In the rows, 128 means zero.
The rows of D fall into several groups, which share some directions, and each row is roughly a mix of its group's hidden directions.
D:
[[124 142 139 133 159 182  93 104 125 105]
 [155  91 118  91 143  91 147 140 154 116]
 [ 72 131 128 160 131 147 129 149 139 166]
 [100 111 138 120 122 157 117 183 156 107]
 [152  82 125  90 149 106 111 109 147 106]
 [174 118 136 105 164 111 152  93 128 108]
 [141 176 118 136 144 172 158 117 103 119]
 [ 86  98 115 139 123 131 133 166 132 174]
 [189 125 101  98 156 135 118 122 122 143]
 [104 106 148 148 111 123  99 175 152 102]
 [104 122 145 129 121 152 145 179 171 111]
 [133  81 130  67 128 126 116 146 120 136]
 [103 164 113 112 137 105 118 164  83 117]
 [146 112 160  86 147 102 116 151  92 118]
 [137 130 180  87 148 141 140  95 116 119]
 [151 165 117 177 125 126 140  94 113 105]
 [153 146 151 136 166  81 121 105 101 123]
 [156 139 153  72 113 151 150 116 128 151]
 [108 137 163  94 126 117 120 155 104 174]
 [141 138 163 173 125 123 127 156 147  85]
 [128  96 122 158 146 156 141 143 165  88]
 [103 154 124 141 103 132 169  79 143 129]
 [ 91 133 111 111  87 124 111 165 144  97]
 [114 112 153 163 184 122 133  98 130 139]
 [127  98 175 154 137 139 140 114 139  83]
 [111 131 180  87 146 121 138 129  91 125]
 [109 124  92  93 115 154  95 101 108 151]
 [ 89 102 170  95 150 121 143 110 147 130]
 [129 153 103 101 128  85 139 127  89  94]
 [109 164 158 107 100 152 157 132 145  98]
 [142  86 107 120 154 120 166 129 141  86]
 [122 133 140 161 125 105 106 184 105 106]
 [110  97 107 162 151  89 120 106 124 159]
 [104 131 129  85 110 141 180 117 144 106]
 [105 128 162  74 159 137 125 106 146 139]
 [103 153 142 149 134 181  97 154 122 120]
 [118 153 106 159  96 103 129 156  90 149]
 [176 112 143 128 116 135  85 160 140 103]
 [ 87 136 132 174 139 122  88 155 121 135]
 [164 169 126 140 149 140 123 100  87 109]
 [119 113 124 128 146 126  76 164 105 165]
 [158  90 153 151 167 151 127 127 109 103]
 [167 149 154 142 164 129 166  98 133 118]
 [137 121 128 138 150  92  89 132  74 130]
 [164 113 137  90  95 134 149  89 115 144]
 [100 177 114 109 140 168 122 108 107 142]
 [141 127 166  80 117 125 110 137 125 173]
 [105 164  84 156 161 119 119 107 142 136]
 [133 196 133 161 144 145 127 118 139 134]
 [109  91  96  78 107 118 120 152 136 128]
 [110 195 126 144 127 153 153 133 119 134]
 [142 130 154  79  99 146 104 154 148 106]
 [135  78 162 100 148 149 114 150 113 113]
 [117 151 147 193  98 119 121 144 134 126]
 [ 80 143 147 116 141 177 133 114 107 112]
 [157 140 115 144  77 139 105 159 126  98]
 [122 139  97 148 133 116 157  73 152 148]
 [127 106 109  89 125 108 139  77 139 158]
 [136  69 135 135 145 113 113 129 121 173]
 [115 148 135 196 105 117 147 122 117 139]
 [161 105 113 154 156 145 132 140 167  93]
 [143 123 125  80 111 161 158 152 103 107]
 [162 156 128 164 114 127 183 132 129 133]
 [172 139 131 165 160 162 122 142 104 141]
 [ 76 140 132  84 118 136 145 152 113 150]
 [128 135 152  89 125 143 110 143 188 127]
 [144 141 112 118 140  71 138 151  98 156]
 [131 158 102 153 102 157 151  90 135 100]
 [ 72 116 129  95 124 137 121 118 166 149]
 [136 121  83 153 115 162 121 170 108 115]
 [136  97 121  84 126 157 141 103 171 120]
 [180 115 137 153 161 161 127 104 114 129]
 [102  74 168 140 138 128 103 145 122 115]
 [ 93 130 151 124 130 132  67 135 158 130]
 [ 95 138 105 185 124 101 142 110 121 143]
 [ 83 149  94 155 119 113 127 108 136  90]
 [115 102 126 105 167 171 124 118 153 161]
 [140 123 133 118  95  78 129 157 143 168]
 [ 98 106 121  74 131 152 128 148 161 116]
 [ 85 111 147 108  99 101 147 107 161 117]
 [142 162 142 174 151 160 102 148 112 127]
 [149  69 144 156 119 112 132 145 153 144]
 [159 132 114 169 171 143  90 128 128 112]
 [114 161 122 143  96 121 175  99 149 105]
 [143 139 144 131 128 102 124 159  69 101]
 [111  98 128 146 114 112 122 194 124 143]
 [135 147 145 166 148 173 124 170 140 137]
 [112 157 144  71 126 147 111 156 133 150]
 [101 139 145 164  93 136 135 160 168 117]
 [ 91 115 103  78 139 140 114 144 112 157]
 [119 136 132  99 125 150 128  73 169 109]
 [120  96 106  95 137 149  98 101 111 166]
 [ 87 158 134 161 128 163 156 123 100 133]
 [169 111 117  91 131 158 121 161  97 122]
 [ 74  93 156 101 130 111 144 118 139 133]
 [150 100 111 168 101 106 166 152 142 133]
 [165 148 113 103 159 143 166 137 152 104]
 [ 75 146 130 123 171 150 122 144 110 146]
 [124 105 158 133 111 189 142 151 109 132]
 [100 133 165 117 157 118  98 123 169 155]
 [112 145 145 158 144  91 158 159 114 161]
 [115 138 108 158 154 157 157 143 149  84]
 [158 161 138 124 184 147 134 103 136 143]
 [ 89 125 102 154 109  98 100 146 117 162]
 [134 152 126 145 110 169 155  95  86 131]
 [133 113 173 165 137 112 145 118 175 124]
 [102  78 119 163 145 100 145 108 112 135]
 [153 142 122 163 177 146 129 170 128 126]
 [106 167 147 118 125 153 104 104  86 149]
 [ 88 169 136 134 109 117 162 112 162 138]
 [110 161 124 157 133 182 121 105 128 102]
 [147 125 110 151  67 129 161 112 132 111]
 [141 141 133 117  66 115 141 129 127  86]
 [119 163  81 157 110  94 136 109 141 116]
 [133 145 123 143 144 171  99 106 163  92]
 [ 73 141 130 125 123 111  90 105  96 130]
 [139 126 198 145 146 112 127 116 113 144]
 [122  83 139  90 129 107 159 118 125 164]
 [117 186 147 103 132 161 117 154 130 141]
 [140 142 119 191 108 165 144 124 115 130]
 [ 92 118 131 151  71 133 149 152 138 143]
 [122 134 172 172 142 152 121 107 153 154]
 [110 155 118 187 148 141 141 133  96 139]
 [126 102  69 105 104 118 137 161 120 125]
 [ 93 159 170 130 105 143 160 107 113 118]
 [147  76 141 129 126 134 145 104 172 149]
 [115 161 171 154  99 114 104 153 131 106]
 [138 171 112  92 145 122 107 123 147 172]
 [ 98 139 124  87 132 110  98 140 141 176]
 [147  87 112 182 114 114 110 109 110 127]
 [103 112  83 157 122 131 133 131 163 167]
 [137 115 139  66 149 101 105 112 113 138]
 [ 89 166  76 130 117 142 141 125 128 109]
 [159 127 170 167 114 145 139  89 143 131]
 [101 117 152 117 119 126 137 123 193 104]
 [146 161 141 144 164 100 142  93  96 140]]

In each list below, three rows fit none of the groups, and each other row fits one group, some only roughly. Which are they? Name them in the order they come.
  * Q779: [100  90 158 127  91 102 108 137 143 102]
  * Q993: [118  86  93 104  82 135 118 142 146 128]
  * Q976: [116  89 129 144 114 154  76 159 134 131]
  * Q21: [ 80 125 112 152 163 138  94 121 112 152]
  * Q418: [ 86 148  89 152 115 153 131 123  91 133]
  * Q514: [158  73 110 160 139 109 103 129 118 125]
  * Q538: [162 128 124 136 162 129 155 128 103  75]
  * Q157: [119 113 140 121 143 190 163 129 144 105]
  * Q90: [172 127 161 134 104 101 115 145  98 101]
  * Q32: [132 110  71 158 101 135 152 145 109 138]
  * Q219: [ 93 132 104 164 128 167 146 158 110 146]
  * Q986: [164 118 175  98 140  95 129 103 128 117]
  * Q961: [162 154 108 149 142  93 104 117  90 146]
  * Q574: [144 138 139 111 131 162 178 123 112  86]
	Q21, Q418, Q538
  * Q933: [184 141 112 136 148 124 124  85 135 104]
  * Q318: [161 154 155 115 131 140 141  73 123 150]
  * Q102: [ 78 133 118 107 161 148 155 113 153 110]
  * Q309: [152 100 114 138  91 135  97 170 154 118]
  * Q478: [139 176 127 148 128 134 139 173  93 109]
  * Q596: [137 102 151  96 107 112 134 163  81 122]
  * Q210: [ 96 117 130 130 140  96  78 151 162 123]
  * Q698: [110 181 128 147 121  87 155 141 109 127]
  * Q893: [ 72 157 111 141 100 158 131 117 110 132]
  * Q41: [ 59 107 149 129 124 130 123 134 101 127]
  * Q362: [141 128 128  99 169  79 144 131  93 131]
  * Q347: [139 143 115 128  78 127 178 100 114 132]
  * Q230: [165  95 107 176 124 149 132 149 112 142]
  * Q315: [116  78 151  93 150 121 136 152 155 114]
	Q318, Q102, Q893
  * Q195: [142 146 139 123 113 133 123 185 168 102]
  * Q755: [144 140 131 124 118 165 130 187 154 107]
  * Q600: [145 142  98 108 136  87 147  96  91 142]
  * Q136: [102 126 112 153 153 157 155 114  92  91]
  * Q133: [ 81 104 124  96 114 164 153 135 125 151]
  * Q109: [ 97  93  98 127 180 109 119 115 132 138]
  * Q166: [170 125  93 122 155  93 114 131 155 102]
  * Q650: [147 107 143  86 114  73 137 130 111 114]
  * Q180: [142 114  91 136 116 109 139  76  94 112]
  * Q56: [147 112 153 137 173  82 158 124 120 133]
	Q195, Q755, Q109
  * Q903: [120 169 116  98 147 101 153  89 107 136]
  * Q737: [164 137 128  94 126  98 130 138 156  81]
  * Q428: [104 136 114  91 138 183 151 133 153 129]
  * Q847: [108 123 129 168  92 161 159 112 153 146]
  * Q988: [114 143 142  97  87 124 142 128 182 139]
  * Q493: [116 124 152 117 149 139 101 173 177 134]
  * Q319: [117 128 117 174 166 157 141 154 103 110]
  * Q524: [105 191 124 128 105 125 157 140 134 106]
  * Q431: [119 142 139 112 184 151 142 129  98 161]
  * Q82: [163 174  97 147 106 137 146 152 136 111]
  * Q150: [156 156  84 157 115 155 111 126  99 115]
  * Q769: [ 97 168 120  84 130 119 154 116 152 106]
	Q737, Q82, Q150
  * Q904: [117 144 131 108  93 148 119 161 181 119]
  * Q684: [159 149 137 160 107 147 158 163 132  94]
  * Q352: [111 157 122 112 153  94 120  94  86 145]
  * Q498: [ 95 135 186 138 149 139 134 109 154 111]
  * Q175: [113 114 152 184 116 134  86 135 145 118]
  * Q597: [138 144  75 135  81 133 132 136 136  96]
  * Q226: [154 103 108 172  85 106 145 111 130 126]
  * Q843: [ 96 101 138 116 132 149 124 125 176 170]
  * Q548: [141 111 146 118 130 159 101 102 111  73]
  * Q782: [127 161 105 121 106 114  80 159 110 104]
  * Q113: [168 118 167 130  95  96 121 146 108 108]
  * Q162: [140 161 130 118 127  80 162  86 131 125]
	Q904, Q548, Q782
  * Q754: [148 106  94 132 134  76 129 108 109 160]
  * Q718: [139 104 130 184  97 143 114 161 125 142]
  * Q641: [130 131 140 153 116 119 113 136  80 182]
  * Q121: [114 119 132  66 151 119 117 130 164 108]
  * Q686: [110 101 154 106 100 124 163 116 153  89]
  * Q393: [126 141 113 131  76  75 139 122 137 109]
  * Q820: [134  74 139  99 144 136 139 125 153  89]
  * Q396: [140 108 158 134  66 103 145 140 139 124]
  * Q39: [142 100 125  87 117 133 173 130 159 101]
  * Q668: [156 158 135  65 132 115 119 117 145 143]
  * Q163: [105  78 114 142 132 132 119 177 152 127]
  * Q936: [130 138 123  75 178 115 134 129 101 114]
  * Q671: [163 158 159 173 122  94 123 139 127 137]
	Q754, Q163, Q671
  * Q960: [110 160 124 180 124  97 123 140 123  92]
  * Q848: [144 166 109 139 105 105  95  93 115 157]
  * Q324: [132 158  80 137 141 126 161 116 103 164]
  * Q928: [140  97 134 108 172 141  87 105 106 140]
  * Q42: [168 113 169  99 104 144 105 127 147 108]
  * Q181: [ 77  98 147  83 137 123 143 140 119 123]
  * Q454: [123 190 167 128 142 147 119 107 131 129]
  * Q750: [154 100 119  86 109 132  88 163 127 130]
  * Q198: [151 129 109 137 105 121 182 135 165 103]
  * Q535: [167 132 103 148 143 166 123  97 139  94]
  * Q299: [135  93  93 134 144 104 157 165 150 149]
	Q960, Q454, Q299
  * Q239: [100  90 135 112 123  90 167 110 142 150]
  * Q704: [149 129 129 197 106 135 128 116 149 140]
  * Q615: [158 142 151  91 166 132 121 154 110 160]
  * Q68: [157 122  99 140 144  93 149 135  76 131]
  * Q968: [131  91 153 114  91  93 148 159 136 110]
  * Q824: [117 146 161 133 110  73 125 117  94 148]
  * Q440: [140  74 116 120 119 141 128 177 130 151]
  * Q822: [100 133 167 113 129 141  81 144 112 161]
  * Q9: [128  84 143 109 170 126  92 141 150 112]
  * Q228: [ 74 128 144 110 149 111 130 155  94 149]
  * Q435: [127 115 149 143 107 110 106 158  93 177]
  * Q310: [147 101 110 126 118 139 172  91 140  90]
  * Q87: [168 103 151 106  92 133 119 158 118  99]
	Q239, Q968, Q824
  * Q487: [101 159 106  79 130 167 137 125 138 116]
  * Q536: [134 114 107 146 107  92 127 160 181 130]
  * Q213: [125 105 129 100 143 123  92  70 123 145]
  * Q295: [118 169  86 121 104  87 128 147 114 129]
  * Q999: [ 84  93 136  84 124 131 139 148 103 144]
  * Q267: [156 126 107 156 154 132 130  75  96 130]
  * Q540: [150  70 126 121 173 110 118 129 130 116]
  * Q814: [108 114 161 154 106 107 130 102 169  98]
  * Q827: [126 125 121 140 196 119 126 156 107 108]
  * Q942: [112  92 144 118 164 155 132 146 113 173]
  * Q537: [133 104  96 170 118 124  85 153 138 150]
	Q295, Q267, Q537
